In the data rows, 128 means zero.
Here are some points:
  163  090  148  097  111  094  180  142  128  158  148  126
  132  099  118  156  158  107  139  140  143  140  136  121
  067  147  100  077  000  176  089  165  056  162  160  090
  159  085  135  140  145  095  154  141  142  151  147  114
  156  100  142  177  194  108  134  119  114  162  132  122
  170  113  160  099  127  113  174  125  111  165  131  130
  061  212  111  079  017  231  064  134  026  158  119  104
  087  190  119  111  092  180  089  105  080  128  109  122
  174  055  142  103  085  082  191  172  106  210  186  102
  124  109  116  111  083  126  136  151  114  153  152  114
  160  148  147  153  243  087  149  075  216  049  077  179
  131  122  128  125  128  113  132  126  143  112  123  127
  152  116  130  127  145  129  137  137  112  152  124  133
  163  109  151  102  121  106  166  127  123  157  127  140
  127  113  124  149  146  117  130  140  127  139  133  124
  185  096  156  149  207  088  167  127  146  145  127  143
  148  151  128  162  244  112  126  077  221  030  070  185
  096  168  116  085  032  193  090  140  059  156  135  104
  182  092  156  146  191  084  180  111  140  146  126  142
  126  100  128  169  160  098  136  134  150  136  141  121
  153  120  139  118  170  086  165  104  197  081  112  162
  119  104  109  109  049  144  117  181  078  184  168  102
  165  092  131  183  200  112  136  145  091  194  144  116
  164  110  158  155  169  123  138  124  091  168  139  123
  161  101  139  151  158  112  143  134  110  163  134  113
  149  093  119  187  187  129  120  150  106  172  140  116
28 more points follow, each with its number after it:
  144  092  129  143  124  114  136  153  105  169  157  113 0
  126  130  121  177  209  110  117  106  189  073  100  143 1
  111  062  104  156  112  085  138  179  146  142  168  112 2
  078  189  126  028  000  228  088  154  000  207  166  072 3
  108  160  120  076  034  185  097  146  052  162  139  105 4
  135  142  131  149  227  076  146  079  250  009  074  190 5
  154  086  137  131  130  110  154  160  105  185  151  119 6
  157  116  153  139  151  118  139  132  103  160  137  122 7
  145  100  133  179  196  107  132  131  148  135  127  125 8
  146  097  134  126  108  123  137  159  094  183  158  104 9
  083  158  106  108  048  184  081  143  073  141  134  094 10
  138  103  135  101  081  124  149  157  093  183  159  114 11
  186  089  157  152  203  079  168  112  153  144  133  129 12
  143  145  134  129  170  118  139  105  170  089  100  153 13
  106  169  114  135  112  181  092  124  082  137  122  121 14
  073  174  096  132  099  178  072  127  123  092  108  121 15
  146  112  144  125  163  085  161  099  194  080  111  154 16
  139  117  139  128  171  090  152  110  184  083  115  163 17
  153  157  151  108  146  124  140  090  150  084  109  139 18
  062  190  119  074  011  206  082  133  065  131  131  106 19
  136  098  123  156  153  116  129  151  133  146  142  121 20
  079  222  130  075  025  224  075  109  021  152  117  110 21
  120  131  130  142  143  117  129  112  146  111  121  132 22
  135  137  130  109  137  119  140  108  166  090  110  147 23
  126  161  133  103  101  171  116  117  089  139  118  128 24
  157  095  145  149  195  065  166  108  200  089  124  143 25
  120  095  126  146  135  086  149  127  158  132  141  119 26
  155  089  127  180  184  120  125  156  104  179  142  116 27
Which two of these numbered points are nearest to each point below, looking only along the 4 directions in which the first points spread most? Their numbers follow each, nearest first.
  127  092  130  139  139  088  147  137  163  126  138  126 > 26 20
  157  083  134  151  200  061  172  126  216  094  122  159 > 25 16
  131  109  138  104  079  137  151  153  091  179  153  117 > 11 9
  143  124  145  123  178  085  167  095  201  072  107  162 > 16 17
  091  186  119  016  000  237  088  161  000  209  167  080 > 3 21
  151  130  150  140  222  067  167  076  235  034  086  178 > 5 16
  106  132  117  129  112  130  120  131  138  116  133  131 > 22 23
  163  102  148  179  253  053  169  091  224  073  098  167 > 25 5
  155  141  142  165  246  084  144  070  228  033  082  182 > 5 1
  062  170  081  140  103  170  059  127  136  068  112  124 > 15 14
  116  165  120  136  117  184  087  128  074  146  116  110 > 14 24
  093  217  124  070  025  231  075  120  024  161  118  107 > 21 19
  117  170  111  133  122  184  080  139  076  140  116  115 > 14 24
  100  069  098  165  119  101  121  174  151  143  167  108 > 2 20
